Families of rows that turns and mirrors carry onto each other, the same ones carrying the whole set onto itself: the rest of each named row's family, in list order:
4 families of 8 rows:
felo: [-23 -18  -3   2   1  -5  -1 -11  14]
Kevu: [  2   1 -18 -18   8   6  15  -5  -8]
bere: [-15  10 -21   9 -10  25  -3   2   2]
danad: [ -2   0 -10 -19   9   5  15  -6  -8]
Novo: [-11   7 -17  12 -11  26  -4  -3  -2]
Tum: [  5   5 -12 -18   1   6  -4  -8  30]
tulo: [  7   6  -6 -18  -3   8  -5  -3  31]
vuluk: [  1  -8   2  29   5   2   1   7 -11]
saf: [22 23 -3  8 -6  6  0 10  1]
benik: [-24 -21  -3   1   3   5   0  -7  10]
losop: [  1  10 -12 -20  -4   5  -3  -8  26]
gimu: [  1   4   0  24 -12  -1 -13   5  27]
Deru: [  3   2  -1  27  -8   2 -17   5  22]
fuvu: [ 12 -12   5   2   7 -22   5  -2  14]
zan: [ 13  -6   7  -4  12 -19   3   2  17]
zom: [26 20 -8  6 -5  3  0  9  5]
vore: [  7   5   2  24 -14   3 -15   0  23]
gara: [24 20 -7  6  0 12  0 10 -1]
kelig: [  6   7 -11 -16  -6  10  -2  -8  30]
Telok: [  1  -4 -12 -17  10   9  13  -3 -12]
gesu: [ -4  -7  -6  26   1   0   5   5 -16]
femep: [-21 -21  -7   0   6   1  -1 -11  13]
luv: [  1  -2   6  25 -10   2 -15   7  23]
Nidu: [ -5  -3 -12 -16  14   4  13  -1  -9]
nase: [ -9  11 -21  11  -7  26  -7   3   0]
maba: [ 11  -9  11  -3   7 -19   5  -3  14]
Zoru: [ -4  -3   1  26   0   1   3   7 -16]
zenum: [23 21 -7  2 -2  5 -1 14  0]
magov: [-21 -22  -5   5   0   3   1 -12  14]
veg: [ -4  -7   0  24   4  -3   2  11 -15]
zipu: [ 16 -11  10  -1   8 -17   3   0  13]
bidiv: [-10  11 -17   5  -9  29  -4   4   0]

Same family as magov: bere, gimu, kelig, Telok, zenum, veg, zipu
Same family as Kevu: tulo, benik, fuvu, zom, gesu, luv, bidiv

